Rotation paths and how fast each direction turns (degrees per step):
Each turn is a multiple of 5 degrees from 10 to 175, or 0.
Each row of a path follows its step; steps can be skipped.
Rotation 1:
step 0: [  5  -5   3  -8   3   3  -6 -12   9  -6   9  -3  -7   7  -5  -8  -9   1
   5  -4   5   3   1   1   9   2]
step 1: [ -1   4   2   2  -4  -1  -6   8   1  -4  -7   1 -16  -5  -3  -3  -5  -1
   4   7   7 -12   6   2  -3  10]
step 2: [  7  -5 -11  -5   3   2  -9   3 -14  -9  -4 -10   5   2  -5   5   5  -7
   3   2   2   5   4   1  -3   3]
step 3: [ -5   8  -8   4   3  -5  -2   0  -5   0   3   0   6  -9  -2   7   2  14
   9   0   2  -4 -15  -4  -2   0]
step 4: [ 6  9  1 -2 12 16  0  2 -1 11  4  6  6  0  3 -5 10 -5 -6 -1 -2 -2 -6 -4
  3 -1]
step 5: [  2   3  10  -1  -1  -8   2 -15   6   0  -8   2   4  -4  12   3  -4  -6
  -6  11   0   2  -7  -6   2   1]
step 6: [ -1 -18   7   0   2   1  -1  -4  -3  -3   0  12  -3   3   4 -13   7   8
  -2   3   3   1   5   6   3   2]
step 7: [ -2  -4   5  -2 -10 -11   1   7   2  -1 -13  -1   1  -2 -10  -7   4  -7
   1  -4  -2  -8  -5   5 -10  -5]
step 8: [ -3  -8  -4  -9   0   3   4  -2   0  -9  10  -1   1  12  -4   6  -1  -2
   6 -11 -11  -1  -4  -1  -6   6]
step 9: [-12  13  -7  -5  -6  -1   5   3   7  -1   5   4  -2  -7   0  -4  -2   1
   2  -9   8  -4   0  -7   5   9]
Directions:
[-3 -2  0  2  1  4  1 -1  0  3  1  3 -2 -1  1  4  1  3 -1  0  1 -3  1  4
 -4  5] => 145
[ 1  5  0  0 -2  3 -2  2 -2  3 -5  3 -3  0  0 -2  3  0 -2 -3  0 -4  4 -1
 -1 -3] => 130
Rotation 2:
step 0: [ -5   7  -1  -6   4  -1   1   2   4 -13   2  -1  -7  -3   3   5  -4  -4
  14  -3   1   7  -7   2   7   4]
step 1: [ -6  -4   3   4  -7   2  -7 -12   2  -4  -3  -4   0  -5  -1   8 -10   8
 -13  -2   3   7  -3   2  -3   3]
step 2: [ 8 -7 -2  7 11 -2  6  4  4 -1 -2 -3 11 -6 -2  1  4  2 -3  4  8 -6 10  6
 -5  4]
step 3: [  6  10  -5  -3   0   8   2  -4 -11  -4   4   7  -1  -3  -3 -10   6  -6
   0   3  -1   3   7  -9   2   6]
step 4: [-11   2   3  -6  -5   5   4   6  10   3  -4   1   0  -6  -1   4   2  -5
   7  -2   0   4 -12  -6   2  12]
step 5: [ -2  -9   4   2   4  -7  -9  -4  -1  -4  -3  -7  -2  -7   6   4 -15   2
   3   4  -4   7   5   1   6   3]
step 6: [ 11 -10  -1   4   1   9   4  -5   1  -1  -2  -1  15   2  -6   1  -3   0
 -12   0   4  -1  -1  -3  -1  -4]
step 7: [  8   1  -2   0   8   2   8   6 -10  -1   3   5  -6  -6  -4   6   8 -13
   6  -3   2  -2   7  -1  -3   3]
step 8: [ -5   6  -5  -6  -9   4  -4   0   0   8  -3  -4  -9  -5   2  -3  -4  -5
  -5   0  -9   3  -3 -14  -6   6]
step 9: [ -5  -6   1   3  -1 -10   1  10   5   2  -5 -12  12  -3   4  -1  -9  -3
   7   0  -1   2  -4   2   7   0]
Directions:
[-4 -3  3  1 -2  1 -3  1  2  2 -1 -5 -5 -5  3  1  0  1 -3  1 -2 -3  0  2
 -2  2] => 100
[-1 -2  0 -6  1 -1  5  2  4  2 -1 -1  5  0  0  1  2  1 -3 -2  0 -3 -5  1
 -2  2] => 155
[ 0  3  0 -6  2  3 -3  1  1 -1 -2  0 -3 -1 -6 -2  3 -6  0  3  0 -2 -1  2
  0 -2] => 90
Rotation 3:
step 0: [ 9  3 -1  6  4 11  5  4  0  6 -2 -4  6  3 -1 -1 -3 -2 -7 -5  7 -4  9  3
 -6  0]
step 1: [ -1  -8  -1   7   2   2  -3  -5   5  14   0  -4  -1 -13   0   2  -1  -2
  -2   6  -2   2   7   4   0   3]
step 2: [  0   0   7   1  -9  -2   1  -2  -6   4  -5   3   3  -5  -4   3  -1   1
  -6 -10 -13  -3   9   0   1   4]
step 3: [10 -9 -1  9 -2 -2  0 -2 -4  0  8  6 -8  5 -4 -1  4 -3 -3 -5 -3  3  6  3
  8 -1]
step 4: [-10  -4   0   0  -2  -3  -7  -8   3  -4   3  10  -8  -4  -1  -6  -3  -1
  -6   2  -7  -2  -7  -1   4   5]
step 5: [  0   6  -3  -2   1   1   4   0  -6 -11   4   9   0   7  -1  -5   0   2
 -10  -7   1 -10  -2   3  -5   0]
step 6: [-1 -3 -9  3 12  1  0  0  5 -2  9  1 -4 -1  3 -3  0  5 -4  9  5  1 -1 10
 -5 -3]
step 7: [-10   2   1  -6   0  -3   1  -1   0  -2  -5  -2   5  -6   7  -1  -4  11
  -3   3  -7   0   0   8 -10   4]
step 8: [11 -3  2  1 -1  0  7  3 -5 -5  2 -8  1  7  4  5  3  9  3 -2 -2  2  8  8
 -5  3]
step 9: [  0 -10   3   1  -2   3  -6  -4   4   1   0  -5  -8   2   2   4  -1   7
   6  10  -2  10   1  -2   3   8]
Directions:
[ 3 -1 -1  2  1  2 -5  1  1  0  6  0 -4 -1  3  3 -3 -2  2  2  2  3  1  1
 -1 -4] => 135
Rotation 4:
step 0: [ -1  10   0   9   5  12   5   9   3  -7   0  -2  -1  -3  -3 -10   9   2
  -8   1 -12 -11  -4   0  -5  -3]
step 1: [  5  -3  -9  -1  -4   3   0  10   6  -2   2  -8  -7   3  -5 -13  -5 -14
   9  -2 -10  -1  -6   1   5  -4]
step 2: [  1   6  -5   4   3 -11  10   6   5  -6   1  -9   1  11  10  -5   0   3
  11  -5   6  -2  -3  -9  -1  -8]
step 3: [ -3  -5   2   2   8 -15  -3   2  13   3   1   4   8  -6   5 -13   0  -8
  -2   9   7  -6   3  -3   0  -3]
step 4: [ 13 -15 -10  -5   7 -10  -3   2   2   4  -2  -5  -5  -9   5   6  -8   1
  -3  -4   8   1   6  -5  -3   4]
step 5: [  1   3  -4  -4   2   2   8 -10  -2  -5  -6  -6   4   0   4   5   3   3
 -15   7   8 -15   5  -6  -7  10]
step 6: [ -4   2 -17  -2  -2   8 -10  -5   1  -2   0   0  -5 -11  -9  -4   9  -4
  -7   3  -5  -3   9   2  -7   4]
step 7: [ 10  10 -10 -10   4   9   6  -7   0  -5   6  -9  -4  -2  -4   0   4   1
   2 -13  -4   0  -8   7  -3  -6]
step 8: [ -5  19  -4 -11  -1  -2   2   0  -2  -5   3   6   7   8   0 -14  -1  -7
  12   3   3  -3   1   6  -1   1]
step 9: [  2   4  -7  -4   5 -15  -5   3  -2  10   4   7   3  -8   5  -6   4   6
   9  -3  -3   3   5   4   7 -13]
Directions:
[ 0  3 -1  1  3  1  3 -1  2  2  0 -1 -4  2 -3 -1  5 -2  6  0 -3  0 -3  0
  1  4] => 55
[-6 -3  2 -1  2  2  4 -2 -5  0 -2 -1 -4 -2  4 -1 -1 -1  0  2 -1  5 -2  1
  0 -1] => 0
[ 0 -2  0  0  2 -1  1  0  3  9  0  3 -2  0  2  3 -1  2 -2  2  4 -2  0 -1
 -1  3] => 55
[-1 -3 -2  0  1  4  0 -4  2 -4  3  1 -1 -1  1  2  0  4  1  0  1 -2  2  7
 -1  3] => 45
Rotation 5:
step 0: [  2   4  10  -2 -14   5   1  -2   3  -5   8   5  -4   1  -6  -1   5  -1
  -1   9   4  -1   8   7   0   3]
step 1: [ 1  3 16  6 -5  0  4  0  0 -8  2  8 -5  6 -6  4  4  6  8  0  2 -9 -2  0
  2 -5]
step 2: [  7   6   4   4   1  -2   6   6  -9  -5 -11   5   3   3   1  -2   3   1
  10  -3   0  -7 -11  -1  -3  -1]
step 3: [  7  13  -5  -4  -7   1   4   8  -5  -2 -11  -3   9  -5   2  -3   0   0
   1   1  -5  -1  -3   6  -1   5]
step 4: [ -3  11   3  -7  -8   5   3   3   7  -1  -3  -6   8  -4   0   9  -5   8
  -6  -1 -10  -3   5   5   1   0]
step 5: [ -4  -1   9  -2   7   2   3  -1   5   0   2   2   6   0  -1  13  -5   8
  -3  -9 -10  -3  -1  -2  -8  -4]
step 6: [  3  -8   2   1  11  -5  -2   1  -7   0   1   7   8  -5   1   1  -5   1
  -5  -7  -6   4  -9   2 -14   2]
step 7: [  7  -9  -4  -4  -4  -7  -9   2  -6  -4   4   1   7  -3   3  -8 -10  -2
  -7   4  -6   3   0   4  -5   7]
step 8: [ 6 -8  4 -8 -9  0 -8 -2  2 -3  9 -7 -1  4 -1  0 -9  3 -3  9 -7 -5  6 -6
  1  5]
step 9: [  8  -6  10  -1   5   4   0  -6   1  -4   5  -3  -9   3  -8   6   1   3
   2   8  -2  -2   0 -14  -4   3]
Directions:
[ 0  1  2  3  3 -4 -1 -1 -2  0 -4 -1 -1  2 -6 -1  0 -3  0 -4 -1  2 -1 -3
 -4 -4] => 90
[ 0  5 -2 -1 -5 -2 -2 -4 -5  1  0 -1 -1 -1  2  1 -2 -6 -3 -1 -1 -1  3  1
  0  3] => 90
[ 2 -2 -1  0 -2 -6  2  1 -1  1  1  5 -4  2  4  2  3  2 -3  0 -1  1 -1  3
  0 -3] => 70
